[[124 132 127 125 121 135 143 128]
 [138 132 120 131 125 128 129 129]
 [132 127 125 128 136 113 122 135]
 [126 128 121 133 131 124 117 128]
 [124 130 139 129 113 135 130 127]
 [133 132 150 142 127 135 128 118]
 [123 127 134 129 115 124 122 124]
 [126 122 130 128 124 128 133 133]
 [137 125 133 111 117 138 113 128]
 [125 124 113 125 124 129 125 134]
 [127 130 122 127 134 123 138 123]]
->
[[124 132 127 125 121 135 143 128]
 [132 127 125 128 136 113 122 135]
 [124 130 139 129 113 135 130 127]
 [123 127 134 129 115 124 122 124]
 [137 125 133 111 117 138 113 128]
 [127 130 122 127 134 123 138 123]]

[[130 131 124 124]
 [125 151 121 113]
 [127 135 124 121]]
->
[[130 131 124 124]
 [127 135 124 121]]

[[143 130 137 128 135 131 138 125 128 138 116 106 123]
 [117 136 140 117 139 118 136 138 128 135 118 139 127]]
->
[[143 130 137 128 135 131 138 125 128 138 116 106 123]]

[[116 126 125 122 137 131 138 140 128 124]
 [153 126 132 121 129 123 116 107 124 127]
 [118 145 125 124 134 126 142 134 128 134]
 [137 134 149 128 122 127 141 129 138 130]
 [119 123 128 139 120 133 129 133 128 131]
 [128 136 120 115 147 121 127 126 125 120]
 [124 124 135 128 125 142 144 139 136 131]]
->
[[116 126 125 122 137 131 138 140 128 124]
 [118 145 125 124 134 126 142 134 128 134]
 [119 123 128 139 120 133 129 133 128 131]
 [124 124 135 128 125 142 144 139 136 131]]

[[133 103 121 119 143 119 124]
 [132 116 128 112 139 130 134]
 [130 132 123 144 113 122 112]
 [117 144 130 113 120 133 132]
 [135 127 140 141 118 121 119]
 [137 145 125 126 111 138 127]
 [119 145 128 131 113 133 131]]
->
[[133 103 121 119 143 119 124]
 [130 132 123 144 113 122 112]
 [135 127 140 141 118 121 119]
 [119 145 128 131 113 133 131]]

[[129 124 129 127]
 [123 102 123 129]
 [133 117 132 125]
 [111 103 114 136]]
->
[[129 124 129 127]
 [133 117 132 125]]
---
[[120 113 123 123 132]
 [137 138 123 140 128]
 [128 122 130 127 136]
 [120 117 141 126 152]]
->
[[137 138 123]
 [128 122 130]]

[[132 103 151 120]
 [146 109 102 137]
 [121 151 120 132]
 [146 113 103 139]]
->
[[146 109 102]
 [121 151 120]]

[[115 113 129]
 [126 118 135]
 [123 112 144]
 [149 133 137]]
->
[[126 118 135]
 [123 112 144]]

[[146 110 132]
 [134 151 126]
 [132 123 155]]
->
[[134 151 126]
 [132 123 155]]

[[127 142 115 132 123]
 [113 129 138 117 131]
 [133 124 141 154 130]
 [126 140 107 119 130]]
->
[[113 129 138]
 [133 124 141]]

[[115 116 152 115 140]
 [132 122 139 121 137]
 [119 143 136 140 116]]
->
[[132 122 139]
 [119 143 136]]

[[126 128 146 128 145]
 [124 122 107 122 136]
 [145 151 105 152 111]]
->
[[124 122 107]
 [145 151 105]]
---
[[122 154 131]
 [124 117 104]]
->
[[122 154]
 [124 117]]

[[128 119]
 [107 136]
 [126 101]
 [124 128]]
->
[[128 119]
 [107 136]]

[[131 133 155 129]
 [132 119 118 133]
 [143 136 140 127]
 [145 122 131 130]]
->
[[131 133]
 [132 119]]

[[135 152 124 128]
 [112 137 117 102]]
->
[[135 152]
 [112 137]]

[[109 125 123]
 [151 127 117]
 [144 120 118]
 [135 124 119]
 [113 117 124]]
->
[[109 125]
 [151 127]]

[[142 122 115 138]
 [127 142 115 132]
 [123 121 152 113]
 [136 127 130 136]]
->
[[142 122]
 [127 142]]

[[154 154 128]
 [115 144 120]
 [128 151 126]]
->
[[154 154]
 [115 144]]

[[118 127 141 135]
 [125 130 104 121]]
->
[[118 127]
 [125 130]]

[[134 137 136 134]
 [135 133 139 137]
 [133 135 155 140]
 [135 134 142 136]
 [139 133 138 131]]
->
[[134 137]
 [135 133]]
